One turn moves every row onto another: examples first, then more rows asked
K284: [ -7  10   9 -15   2   1   8  -9   5  -3   2  -7   5 -24   7 -11   4  -2
   4   9   4 -13  10  -6  12  -8  -1  -3   5  10 -11  10]
K451: [-12   8  -4 -11   1 -12   9 -10   8  -7  -3   0   0   0  14 -12   7  -1
  -1   5  -7 -11  -7   0   2   9  -9   6  -2  -2   5  -1]
K252: [  5   5  -7  -5  13 -11  -1  -3  -7 -13  -2  -9  -1   2  -3   8  -7 -11
  -1  -7  -9 -14  -3   6   0 -13  -8  -4   1 -15 -16  -3]
K888: [  4   6  -4  -4  15 -12   1  -3  -5 -10  -4  -7  -2   2  -5  11  -5 -11
  -1  -7 -10 -16  -5   4   0 -15  -5  -5   1 -15 -15  -2]
K563: [ -3  11   8 -12   8   3   7 -11   6  -2  -8  -8   0 -18   3  -6   4   1
  -1   3 -10 -11   6  -8  14 -11   0 -12   5  11 -11   8]
K186: [  5   8  -6 -13   6 -18  -3   1  -9  -2   1 -10   2   2  -4   6   0  -4
   8  -6  -2 -19   1  -4   6  -6 -18   3   3  -5 -19   0]
K991: [-10  -2   2 -22 -14  -3  -2  -7   0   5 -10  10  -6  -1  -4  -6  16  -6
   2   7  12  -8   6   0  -2   5  -1  -5  -3  20 -11   6]
K525: [-13   0   3  -1   7   0  -6 -10 -16  -4 -19  19  -6  -4  -3  -3  -4  -7
 -11  -5  -3  -3  -2   4   4  -7   6  -2  -6  -6 -12   7]
K362: [ -9   6   6 -12   5   4   7  -7   7   0   0 -10   3 -23   4  -9   3  -3
   3  12   1 -15  13  -2  16  -4  -2  -3   2  11  -6   9]
K81: [ -8  10   6   2   7   5  -7 -11  -9  -5 -15  12   2  -5   3  -4  -9  -8
 -14  -8   0  -5  -8  10  -1 -14   2  -3   1  -4  -8   1]
K915: [ -2   8   7 -12   6   1   9 -11   6  -6  -9 -10  -3 -19  -1  -4   2   3
  -2   6 -11 -10   1  -7  14 -10   5 -13   5   8 -13   8]
K969: [-13   6   5 -11   5  -7 -16   3  -8  -8   6   4   1  -6  -5   2 -19  -5
   1  -5   6   1 -11   1   1   1   1  -4   2   5   2   5]
K777: [ -7   1  -1 -25 -12 -12  -4   0   2   4   0   8   2   0  -4  -3  15  -5
   8   6   8  -9   8  -4   0   5 -10   5  -1  15  -9   3]
K772: [  6   4   7 -19   0  -5  -3  -5 -10  -9  -4  -3   1  -7 -12   9   0 -14
  -4  -2  -2  -8   2   1   3 -29   8 -10  -5  -7 -21   9]
K785: [ -7  -1   1 -20 -12   6  -3  -7   3   2  -6   8 -11  -1   0  -3  16  -8
  -5   4  13  -3   5   5  -8  -6  11  -8  -9  13 -11   9]
K517: [-10  -1   1 -21 -14  -4  -1  -7   1   2  -3  12  -7  -2   0 -10  18  -5
   2   8  15  -6   5   0  -7   4   0   0  -7  12 -13   7]
K478: [ -9   4   0 -20   0  -4   4  -4   5  -3   4  -7  11 -19   4  -6   6  -8
   9  11  11 -17  11  -5  11  -6  -3   5   4  12  -6   2]
K122: [ -7  -4   1 -18 -13   6  -2  -8   6  -2  -5   4 -12  -4  -1  -2  12  -5
  -6   8  15  -4   2   9  -9  -5  14 -11  -7  11 -13   6]
K261: [  7   5   5 -19   0  -7  -4  -4 -15 -12  -6  -3  -1  -8 -12   8  -4 -13
  -2  -2  -3  -7   4   0   6 -26   6 -10  -4  -8 -23   6]
K518: [ -2  -2 -12 -16  -3 -12  -4  -3  -9  -9  -1  -9   4   0   2   5   5 -11
   3   6  22 -17   2   5  -1 -12   0   5 -16  -9 -10  -7]
K661: [  1  -2  -7 -11  -2 -11  -7  -3 -11 -11  -9   2  -6   5  -4   7   2 -10
  -5  -1  10 -10  -1  10  -7 -18   7  -3 -15 -12 -17  -9]
K580: [ -5   9  -5 -20  -1 -16   7   0   7  -8   1   2   5  -4   7  -7   8  -4
   0  13  -3 -11   0  -5   9   5  -5  12  -4   3   7  -3]
K467: [ -9   9  -6 -13  -3 -11   5  -7  10  -7  -5  -3  -1   1  10 -10   9  -3
  -6   7  -8  -9  -5   5   4   9  -8   6  -5   4   9  -2]
K606: [ -2  -5  -7  -8   0 -13  -7  -4  -9  -8  -8   2  -7   6  -6   9   5 -10
  -4  -1   6 -11  -2   9  -9 -18   6  -3 -16 -13 -17  -5]
K546: [-12   4   6   0   8   5 -13  -8 -10  -2  -6  11   0  -9  -2  -5  -7 -10
 -11  -6  -3   0   3  10  -1 -13  -2  -5  -8  -6 -13  14]
K195: [-15  -4 -10  -8   3  -7   3 -12   9  -8  -5  -7  -8   5   7  -4   4   2
   0   0 -11  -7  -7   7  -4   9  -9  -6  -6  -5  -2   2]
K167: [ -9   6   4  -3   6 -11 -14   5 -10  -6  -1  10  -5 -10  -4   1 -15   1
  -2  -1  13  -3  -7  -1   4  -2   9  -1  -1   9  -2  -8]
K610: [-16  -1 -10  -8   5  -5   3 -12   8  -6  -7  -4  -8   6  12  -6   8  -1
   0  -1 -10 -10  -6   5  -3   7  -8  -1  -6  -5   3   0]
K182: [ 14  11   4 -27  -9 -11   2   4 -11  -7   3  -2   1  -2  -5   5   4 -12
  -3   8   3  -9   1  -8  12 -18   5   1  -9  -4 -12   6]
K807: [-15   2   6 -11   4 -14 -17   2 -13  -9  -2   5  -1 -15  -6  -1 -13   4
   1   0   4   5  -6  -5   8  -5   6  -2  -9   5  -2   3]

K478 moves to K580
K807 moves to K969
K915 moves to K195
Now find these:
K362 moves to K467
K772 moves to K888
K182 moves to K186
K284 moves to K451
K261 moves to K252
K546 moves to K81
K610 moves to K785

